Where one turn sends some rows of the set: a few examples, then the rows asked:
Q_964:   8  10 -37 -26   1  -4  15 -14 -16   0 -17  38  26  25  12 -23  -5 -26 -20  51   3 -52  31 -32  -5   4 -44 -44  22 -47
Q_933:  11 -24  -5  16 -31   6  28 -24 -14 -35 -15 -13  23  48  23  12  43  43 -35  13 -12   4  38 -23  -1  -5 -43 -13  -7   8
Q_965:  29  -2   6 -12  29  11  24  -6 -21  -6 -28  25  19   4  30  -7   5 -48  13  34 -17 -10  20 -11 -21  26 -53 -28  26 -32
Q_795: -20  23 -10  -4   5 -39  -2 -28 -56 -31 -10  13   0  67   6 -32  15  -2 -17  31 -21   6  13 -48   9  -6 -15  16  35 -28
Q_19: -51   1  -7   4 -11  -2  10   7  14   1 -10  -7 -20  -3  13  21 -15  15 -12   7 -19 -29  15  10 -25 -32 -56  11  -7 -14
Q_95: -11  19   8   1  16 -33   1 -25 -58 -33 -14   8  -2  59  13 -25  20 -11  -3  23 -29  23   9 -39   2   3 -18  22  37 -23
Q_817: -28 -10 -33   5  20   3  36  -5 -21 -18 -12  40 -41 -30   1  25  -6   2 -33  14  19 -19   3 -20 -24 -25 -16 -23  18 -15
Q_377: -53  11 -26 -10 -27  -6   5  -3  10   9   6   3  -7  19   9   9 -19  19 -32  24 -11 -52  24 -11 -11 -38 -44   5 -10 -23
Q_294:  15  -7   8  -2  33  22  43 -11 -41  -9   6  39 -20 -15  25  27   6 -35 -13  19  -3   8   2 -32 -23   5  -6  -6  14  -9
Q_732: -46  14 -23  10   8 -48  -3 -18 -40 -42 -32   6 -23  42  -6 -25  10  19 -16  15 -13   5   8 -25  -2 -22 -29   9  40 -26
Q_694: -38   9  -5  15  19 -42   0 -15 -42 -45 -36   1 -25  34   1 -19  15   9  -2   8 -20  22   3 -16  -8 -13 -32  16  42 -20
Q_493: -27  -1  23   6   3  11  15   6   4   2  -5 -12 -14  -2  28  27  -7  -7   6   4 -34  -6  12  10 -29 -13 -53  23  -8  -7
Q_104: -29  21 -15 -22 -30   2   7 -12  -4  20  26   9  14  42  20   3 -14   0 -32  37 -19 -53  29 -32   0 -23 -32  11 -15 -26
Q_714: -13   2 -48 -15   4 -12  14  -5  -4  -9 -36  33   8   4   2 -18 -10 -10 -20  39  10 -53  26 -14 -14  -9 -56 -49  27 -45
Q_546:  -1   7 -31 -18   6  10  35 -20 -40  -1  21  53  -9  10  11  11  -3 -18 -46  41  15 -32  14 -57  -4 -12   6 -20  10 -24
Q_567: -24   0 -46  -9   7   0  32 -14 -26  -9   4  49 -27  -8   0  14  -8   1 -48  29  23 -37  11 -40 -11 -26  -5 -27  14 -23
Q_507: -19  12  10  11  23 -34   3 -19 -52 -40 -27   1 -15  43  11 -18  19  -6   4  12 -29  31   4 -24  -7   0 -27  22  40 -18
Q_919:  10 -25  -4  17 -30   6  28 -23 -13 -36 -16 -14  22  46  22  12  43  44 -34  12 -11   6  38 -21  -2  -5 -44 -13  -7  10
Q_325:  30   8 -10 -24  14   7  20 -14 -26   2 -13  35  32  24  26 -18   2 -46  -3  48 -11 -31  28 -31  -9  22 -42 -33  22 -40
Q_592:   8 -25  -7  18 -30   5  28 -23 -12 -37 -17 -14  21  45  22  12  43  46 -35  11 -10   4  38 -20  -3  -7 -44 -14  -7   9
Q_922: -14  -8 -33  -2  18  -8  18   3   1 -16 -50  24  -5 -16   6  -8  -7 -11  -3  24   4 -33  18   6 -27  -4 -66 -44  29 -36
Q_651:   7 -24  -9  17 -32   4  28 -23 -12 -36 -17 -14  21  46  21  11  42  47 -37  12 -10   2  39 -21  -2  -8 -44 -15  -7   8
Q_61:   8 -23  -9  16 -33   4  27 -24 -13 -35 -15 -13  23  48  21  11  42  46 -38  14 -10   2  39 -23   0  -8 -42 -15  -7   8
Q_228:  10 -23  -7  16 -32   6  27 -24 -14 -35 -14 -13  24  49  23  11  43  45 -37  14 -11   3  39 -24   0  -5 -42 -14  -8   8
Q_183:  -3   7  34  -7  -1  19  17  -2 -10  13  15  -6   7  21  39  21  -2 -26   6  19 -42  -5  17 -11 -19   1 -40  29 -13 -10
Q_730:  19   3  -5 -15  20  20  39 -19 -47  -1  22  48  -6   6  23  18   4 -36 -28  35   1 -10  10 -52 -10   4   5  -9  11 -16
Q_478:   8 -10  -6  -1  31   3  23   2  -8 -15 -46  20   0 -16  18  -3   1 -30  14  21 -10 -11  15   6 -31  13 -64 -34  29 -30
Q_503:  -4  18  15 -20 -16  15  12 -12 -15  21  31   5  21  43  35   9  -6 -23 -13  36 -34 -29  26 -32  -4  -4 -30  23 -16 -18
Q_760: -38  20 -25   0   1 -47  -5 -25 -47 -35 -19  13 -10  59  -4 -32  10  13 -23  26 -12  -3  12 -40   7 -19 -20   9  38 -30
Q_794:  -8 -13  -7   7  33  13  41  -3 -28 -18 -11  35 -38 -33  14  31   2 -17 -16   8   5   4  -1 -16 -31  -8 -16 -13  18  -9

Q_919 turns into -> Q_592
Q_817 turns into -> Q_567
Now find these:
Q_922 turns into -> Q_714
Q_795 turns into -> Q_95
Q_19 turns into -> Q_377

Where one turn sends some rows of the set: a few examples, then the rows asked:
Q_364: -11  21  22   5   9 -28 -60  -8  25  28  11  12  -9  -1  23  15   4  18  13  30 -35 -34   6  13 -14 -47   9 -16  19
Q_68:  24  29 -10 -11 -42 -32 -29  50  32  -9  17   1   7  -3  48  15   7  28   6  30 -13 -26  13 -16  12 -29  -8  -3 -14
Q_229: -16   7  35  -3 -19 -29 -24  14   9   2 -45  28 -41  11  34  30  -6   8  -6  16 -44   6  -3   0  28 -13   0  -2 -16
Q_556:  -3   0  19  -5 -90 -10 -28  35   7  10  -3  -3 -13 -11  14 -44  11  16 -25 -11  -2 -15  -4   0  17 -40  -5 -13   4
Q_158: -16   9  52   4 -34  -1 -12  -1  -2  -9   7  -1  -3 -45  35  32   3 -11 -23  28 -22 -48 -24   9  37 -10  19  -8 -20
Q_848: -16  19   8  11 -51  22 -21  13   0   3 -13  46  -4  13  29  23  24   9  -1  10 -34 -47  -3  21  12 -49  -5 -13   8
Q_482:   2  -7   6  10  14  18 -35  34 -18 -12 -11 -27   9 -18   0 -39  12  -6  -1 -21  -8  -9 -38   3  18  24  14 -22 -18
Q_976: -33   7   1  19 -21 -10 -34  11   6 -12  17  -7   9 -29  30  38  26  23  20  25   3 -43  -3  -1   5 -61  21 -10 -15
Q_372:   0  -6  50 -16 -29  30 -20  46   6  22  12  -9 -18  32  16  18  33   0  19  27  -7   7  -6  46  46 -16   0 -15 -13
Q_37: -27   1  29 -26  51 -13 -29  40  -8  10   9 -18  14 -23   9  -4  12  14  27 -31 -37 -33  -8   2  14   1  -9   5  -3
Q_195:   0   9  36   1   1 -31 -22  20   2  31  15   9 -33 -18   1  29  -7  42 -19  -5 -33   5  25  19  -6  -1  14   9   2
Q_358:   3  -2   0   1 -30  -2 -45  57  26  44  20  -3 -59 -24  31 -17  21  -8   0  16   3  25   9   1  39   7 -17 -16  -6
Q_518:  -3 -21 -16 -15  23  11 -28  61 -11   0   7 -14   0 -10  58   8   9  12  14 -17   1   1 -37   2  16 -16  -7 -36 -31
Q_408:  -6  25  37 -12 -22 -23 -27  30   5  17  13  30 -50 -18  23 -55  29  16 -15  59  -5  -3   1  19  15 -11  -9   0 -11
Q_261:  -3  -1 -11 -15   0  15 -29  45   3  21 -14 -10  -3  -4  44  17 -32   9 -11  18  15 -27  17   9  63 -31  -8 -19 -12
Q_636: -16  15  31  -5  34  43 -25  28   5  11   5 -42 -40 -19  31  21   3  15  -2  18 -22   6  -1  17  17 -16 -33 -22   3
Q_515: -37 -14  -1 -30  11  15 -26  23  11  23 -28 -31   6 -24  47 -10  41  20  15   7 -12 -46   7  21  53 -32 -25  -7 -10
Q_98: -24   1  43  18 -42 -13 -18  31   7  13  13  30 -36 -23   7 -64  21   6  13  29  -1  -3 -21  19  20  14   2 -14   4
Q_85: -29 -10   8  17  -2  12 -26  34  -6   3   6  23   8  -6  15   6  55  -9   9 -36 -15 -49  -7 -17  41  -4  23  14   7
Q_443: -20 -17  -7  15  14  13 -29  43 -43   7  -8 -32  -1 -36  17 -28  24   7  13  -6   3 -22 -44  -8  35 -23   7 -14  -8
Q_395: -16  11  44   1 -64   4 -37  46  -7   8  11   1  -6  -2  28 -52  36   0 -21   3 -27   2  15  25  21   8 -24 -13   4
Q_234: -18   1  17  -2 -33  29 -27  13  21  24  23 -10 -42 -18   8 -28  26  14  39 -35 -26  25 -11  30  10  -8  11   2  -1
Q_522:  -2  12  -3 -12 -37  -5 -28  40   7  18   1  25 -47 -17  10  21  49  12  26  26  -3 -29 -13 -32  12 -38 -37   4 -10
Q_510:  26  -9   1  11  -3   8 -48  24   1  10  16 -15  30 -13  17 -19  33   7 -33 -40 -21 -45 -11   4  17 -39 -11  -3 -18
Q_47:   2  -2 -24  -2  11 -18  -7  55   8  34   7 -16   9 -43  58 -27   8  28   1  -4  -8  13 -20 -10  17 -13   0  -2 -32
Q_354: -45  28  -5  14 -17 -42 -36   0   2   7  -1  10  -9 -24  24  30  18  30   5  49 -13 -36 -28   0   7 -29   7   0  -5
Q_291: -24 -14  25  -8  -4   6 -36   9   7  -9  17  -6 -21 -11  28  28  11  -9  -5  18 -62 -32   7  67  17   0   2   3  -1
Q_513:   8  10   9   0  16  21  -6  23   4  11  -2 -63 -17 -19  11 -23  16  17  17  40 -15 -51 -25   4  10  10  -1   6   0
Q_628: -24  34   8 -13   7   4 -34  47  29  28   2  21 -33 -50   6 -40   5 -25  10   6 -43 -22 -15 -14  22  17  -4  -3  -5
Q_729:  23  22  46 -24  -4  -3 -21  39  19  33  24  21 -24 -29  44 -46  -2   4 -11 -13  -3 -18   5  -3 -18   3  20 -14  -4
Q_119:  11  14  12  -5 -36  21  -4  26  -1  16  20  -4   2 -13   4 -31  24  13  23 -26 -17 -30   2  72  20 -13 -33 -10 -14
Q_62:   9  20  25   9   5 -40 -47 -17   8  12  -4  20   5  -8  37 -12   1  39  19 -13 -16 -59 -10   7   8 -17  12  -2   5
Q_528:  10  -3  32  13 -17   5 -16  45  23  -4  38   4 -47 -12  10 -12  30  22 -12  24   6  10 -45  31  38 -29  11  27  -5

Q_291 turns into -> Q_372
Q_510 turns into -> Q_68
Q_261 turns into -> Q_195
Now find these:
Q_513 turns into -> Q_158
Q_229 turns into -> Q_234
Q_848 turns into -> Q_358
Q_354 turns into -> Q_98
Q_628 turns into -> Q_85
Q_518 turns into -> Q_364
Q_62 turns into -> Q_556
Q_408 turns into -> Q_482

Where one turn sends some rows of the set: a few examples, then the rows asked:
Q_215:  -5 -18 -45  10  11  -9  13 -12  21 -23  14  22  -5   6  20 -12   8   2   7 -72  35   4  23   8  20  19 -27 -13 -17  51
Q_565: -23   3 -75  -6 -37  17 -17  -6  26 -32  14 -18 -30  -6  13 -22  11  24 -13 -10   7   4  13 -16  16  21 -47 -18   3  14
Q_441:  -5   3 -52  11 -13   9  40  18  -6  -8  32  -1   7 -40   8  -2 -15   9  12  -7  -7   4   2 -26 -31  38 -56 -12 -10  26
Q_201:  18 -14 -26  20  40  26 -27  18 -22  20   4  -2  10   7 -33   2  -9  17  -6  12   1  33  -3 -28  15  14   3 -10  24  72
Q_143: -14 -17 -13  28 -13  35  -7   5  31 -18  17 -13 -45   9  16 -28  20  31   0 -17 -13  11  -4 -36  29   2 -34  14 -10  61
Q_761:   3   7 -17  36 -27   2   8   5   9 -18   4 -32  -9 -14 -15 -13  25 -18 -34 -49   7 -15  21 -21   6  34 -27  16  -3  28
Q_276: -11  -8  19  32  11   6   3  22  10  15  25 -13  -9 -19 -24   1  19 -16 -21 -41 -31   1 -21   0  24  20   3  -7  15  52
Q_124:  13 -12 -23 -16  11   3 -10 -11  12  -4   5  30  10 -18 -34  -9   4 -27 -29 -59 -10  28  24  -7  -8  44 -11  13  38  44
Q_491: -21  13 -26   6  10 -23   9  29  36   2  55 -17   7 -29 -40 -17  -5  17 -28 -29  14  28 -12 -40 -16  31 -37 -24   0  19
Q_758:  17   7 -43  10   0   3 -21  21 -20   6  55  21   6   9  11  42 -10   8  -9 -12 -22  27 -16 -12  31  20 -45 -51   8  22
Q_331:  14   3 -48 -12 -12  11 -37  24   1 -16  -8   4  -2 -26 -13 -30  -2  18  -1   0 -35  44  16 -44 -13  35   5 -26  34  15
Q_885:  -6  14 -25 -23 -15 -20 -19  48 -15  -8  52  -3 -13 -14 -23 -24  -9  41 -12   0  -4  15 -42 -44   5  25  -9   4   5   9
Q_206: -11   1 -35  26 -11 -12 -32  20  10 -40  36  39 -46   7 -16 -30   4  13 -16 -12   0  18  18 -39 -23  19   1 -20  38  44
Q_918:  15   3 -50   1   2   5 -23  17 -18   9  52  24  -3  -7  13  35  -5   3  -5  -5 -30  20 -28 -24  13   8 -34 -57   4  22
Q_75:  26   2  -3  29  -2  33  10  -7  15  40  42  16 -31  17 -15   4 -12  -4  24 -48  12  -3   7   6  15  11  -9   9  -7  47
Q_548:   0   7 -32   2  29  -5 -61  24  13   2  38  30 -48   9 -10 -11 -13  17   2 -32 -13   7  -9   7  13  21  22   2  39  39
Q_173: -16  -1 -26 -48  -2  -8 -35   9  -3  32  28  37  23 -15  -4  -8 -14  -5  -4 -46 -35  19 -24   0   9  26   6  -3  17  42
Q_728: -17   3 -30  15 -19 -11 -28  12  14 -10  22  16   5   4  31  26 -19  32   4 -54   5  -1 -17 -21 -12   0 -17   5 -48   4
Q_340:   2 -45  -9  23  15   4 -17  15  -2  -7  23  -8   3  32 -27 -11  -8  44   7 -49 -10  20  36 -18  18  11 -11  42 -16  22
Q_297:  -4 -38 -12  29  23   1  -8  10 -12 -10  28 -17   2  27 -27  -5 -20  40   5 -40 -29  20  32 -22   5  16 -20  38 -15   8
Q_667:  25  36 -44  21 -18  12 -15  11  16   6  17  25  -9  40 -29 -16 -29 -10  23 -19   1 -16  28  -1   6  16 -35  19  24  33
Q_938:  28  23 -16  17   6  14 -28  25  18 -27  20 -15  20  31 -25 -28 -23   3 -17 -50   8  21  18  15  30  28   4  -3  30  19
Q_422:   8 -22 -32  -4 -29  -6  11   6  10  34   6  12 -29 -25 -13 -17  -2  29   6 -33   4  36 -17 -44  15   8 -51   5 -43  39
Q_928:   4 -14 -46 -26 -12 -27   7  -5  34  43  -1  10   5  -1 -17 -15   9 -13  19 -32  24  22  26 -17  20   9 -19 -14 -15  12
Q_775: -17   4 -20  14 -18  -6 -47   5   9 -13   4  13   1  13  35  25 -18  28   7 -49   7  10 -13 -32 -13   7  -9  -8 -39   3
Q_588:   3 -13 -36  18  42  13 -13   2 -24  18  -3   7  14   4 -20  10  -2  25  -6   9   6  34   2 -30  17  16  11  -8  12  76
Q_236: -11  -1 -36 -32 -41  23 -14  17   2   2  49  13   1  20  30 -29 -39  29   5   1  -7  22 -14  -9   7   8 -34  31  -4  28
Q_21:  -8  14 -53 -40 -12  34  -5  -4  13 -15  39  17  16  -1 -13 -10 -32   5 -14   2  18  29   0   8 -13  31 -17 -10  44  18

Q_236 turns into -> Q_143
Q_885 turns into -> Q_422
Q_758 turns into -> Q_775
Now find these:
Q_491 turns into -> Q_928
Q_340 turns into -> Q_201
Q_124 turns into -> Q_21
Q_441 turns into -> Q_215

Where one turn sends some rows of the set: a few examples, then the rows asked:
Q_109:  27  -9 -34 -12  -9  18 -17 -25 -18 -18 -43  44  20 -29 -34  44   5  -3  -8 -10   6
Q_849:   8  31 -13  13  27   0  19   3 -23  -7 -76  15  22 -23  -7  21  -8 -45 -29  25 -14
Q_733:   2  -4   5   2  11  26   5  13 -14 -26 -31  40  17 -10  13  34   8 -47 -14 -42  16
Q_966:   7  37 -17  -3  10  22 -12  19  -8  26 -24  -7  16  33  -8   0  12  21   0 -26  -4
Q_613:  35  35  29  -3  16   2 -21   6 -38   1 -92   4  19 -16   8   9 -22  -3 -20 -38 -13
Q_300:   0 -16 -24 -14 -13  34 -11  -3 -10  35 -26  26  13 -38  -6  35  26  -3 -16  -3  42
Q_820:  -4  22 -19   5   1  34 -23  12  -9  14 -28  -4   6  36 -13 -11  13  19  -7 -25  -7
Q_854:  23  16   9  12 -11  -9  10  -2 -13   6 -75   2  29  -4  -2 -12 -55   3  11  -6 -22
Q_411: -16 -26  24 -14 -25  27 -20  17  -9   0 -67  -5  30 -20  47  52 -14   3 -21  -8   6
Q_793:  46  21  16  -3  21  -7  22  -6 -28  13 -49   0  16 -34  -9   6 -25 -34 -17   8  -8
Q_968: -11   0  -8  -7   5  51  -5  14  -7  45 -39 -20  21 -15  30  30   8  10 -40  27 -11
Q_809: -21 -30  35  12  23  45  -4  15   1   0 -37  13  24 -18 -25  28 -26  13   6   7 -28
Q_396:  23   9 -16   0   4  10 -42 -12   0   9 -41  39 -27 -24 -23  30  -4  36 -11 -24   2
Q_853:  -6  -4 -17   7   2  51   6  -4 -31  30 -34  14  50   1 -36  11   5   5  16  -1 -15
Q_897:   8  23   8  21  17   4 -19 -12 -14 -17 -91  25  21 -13  12  -1 -43   7 -24 -12 -40
Q_210:   7  36  -6  16  27   7  12   0 -15  -9 -72  15   1 -30  -9  17  -9 -35 -26  29 -27
Q_368:  18  49  -7  21   2   0 -13  16 -41  -6 -92   8   0   6  -1  20  -4  -2 -41  -9   0
Q_159: -13 -20 -24  -3  -8  45   0  -1   5  33 -21   1  31 -12  -8  15  13  24  -1  25  19
Q_620:  23 -17 -27 -12 -15  28 -12 -17 -25  -6 -43  37  19 -32 -39  32  16 -17  -1 -22  10
Q_711:  -3  12  37  10  26  15  -3  14  -5  28 -30  48   9 -23  18  31 -27  -1  10 -43   8
Q_46:  27  12  16  14   1  -5   5  -1  -4  15 -83   7  27 -16  -9  -7 -57  19   4   1 -20
Q_484: -17 -18   5 -15  11  36 -12  23   3   6 -39  27  16 -40  20  49  25 -19 -29 -19  30
Q_60:  36   6 -15  26  -4  -3  15 -13 -35   7 -56  16  11 -17 -15   8 -51  -1 -32  15 -18
Q_275: -13  -2 -15  -1 -19  28 -18  -4 -10  26 -74  32  11 -38  54  49  10  -4  -9 -16  16
Q_607: -22 -18  23   5  20  37 -14  15   1  -7 -44  20  29 -16 -28  45 -35  22  -8  12 -34
Q_475:  12  48   5   3  -4   3  11  28 -24   5 -91  -8   4  -8 -15  18  -3 -25   4   6 -10
Q_868: -14  -5  15  -4  10  36 -18  28   8 -46 -37  -6   8  20  -8  21   3 -10 -20  -8 -12
Q_856:  21  -4 -10   1  -4  12 -41  -9  -2  17 -36  30 -28 -19 -23   9  -1  28  -7 -41   6
Q_959: -35 -13   6 -10  12  50 -19  33  12  -9 -51  -1  34  -4  23  35  25   8 -16  -8   9
Q_317:  20  38  -8  20  -1  12 -16  16 -50  -2 -96  11  -5  -7 -11  30 -14   0 -37  -9 -13
Q_954:   1 -20 -15 -11 -22  24 -41 -10  -4  22 -36  28  18 -16  16  15   3  32 -21 -39  35
Q_268:  31   8 -10  28   7   4  20 -14 -32  22 -66  24  27 -20 -13   8 -55   0 -22  18 -10
Q_635:  -8 -38  13  -5   6  19 -19   3  19   9 -22  33  23 -33  34  20 -16  14 -27 -33  20
Q_270: -16   2   6  -7  11  25 -19  27  13 -44 -33   0   7  16 -15  35  -9  -1 -33   7 -19
Q_485:   5  14  11  -8  10  12  11  12  -9 -18 -24  39  27  -3  19  35  -3 -44  -5 -37  22
Q_526: -19  -5 -21  -8 -16  47 -37   9  -1  10 -51  -1  32  12   9  14  22  39  -8 -14  20
Q_301:   5  -8 -17   4 -28  12   1 -16  14  21 -36  31   5 -32  58  22  -5  -1 -21  -2  15
Q_544:  15  41  -1  -1   1  -7   7  23 -20 -13 -93 -12  11  -5 -15  21   4 -27  -9  11  -1
Q_335:   7   3 -23 -28  -8  36 -27 -10  -1  43 -68  -8  14 -41  19  30  30  13  -6   7   1
Q_155:   5  10 -18  -4   7  38   9   1 -29  34 -34  10  65   7 -26  18  -1   8  19 -12 -12
Q_385:  20 -12 -24 -24 -27  15 -23 -30   9  19 -46  -6  33 -25  32   6  14  23 -15  -2  -4
Q_864:  -2 -21  22 -10 -21  26   4  21  15  18 -34  -8   2 -28  40  40 -18  -4 -29  20  10
Q_468:  -3 -12  32  22  27  21  -6  11  -4  21 -26  48  -5 -28  13  22 -24   1   1 -45   1
Q_746:  10  31  15  27  20  -1 -15  -2  -8   4 -88  25  19 -11  13  -7 -44  18 -30 -16 -31
Q_83:  39  10   8  -6  18  -6  19  -9 -26  11 -65   6  28 -38 -21  15 -31 -34 -16  19  -1
Q_389:  31  39  31   0   8 -10 -29   9 -22  -2 -92   3   7 -12   3   4 -20   8 -30 -29  -6
Q_553: -25 -37   9   2  14  37   1  12  27  10 -18   5  38 -16  20  14  -9  21 -10  10   2
Q_835: -11 -14  -6  -6 -12  38 -19  -2 -17  17 -46 -16  55   2  44  20  -1  21 -42   1 -17

Q_746 turns into -> Q_544
Q_109 turns into -> Q_711
Now find these:
Q_809 turns into -> Q_820
Q_484 turns into -> Q_553
Q_793 turns into -> Q_897
Q_275 turns into -> Q_864

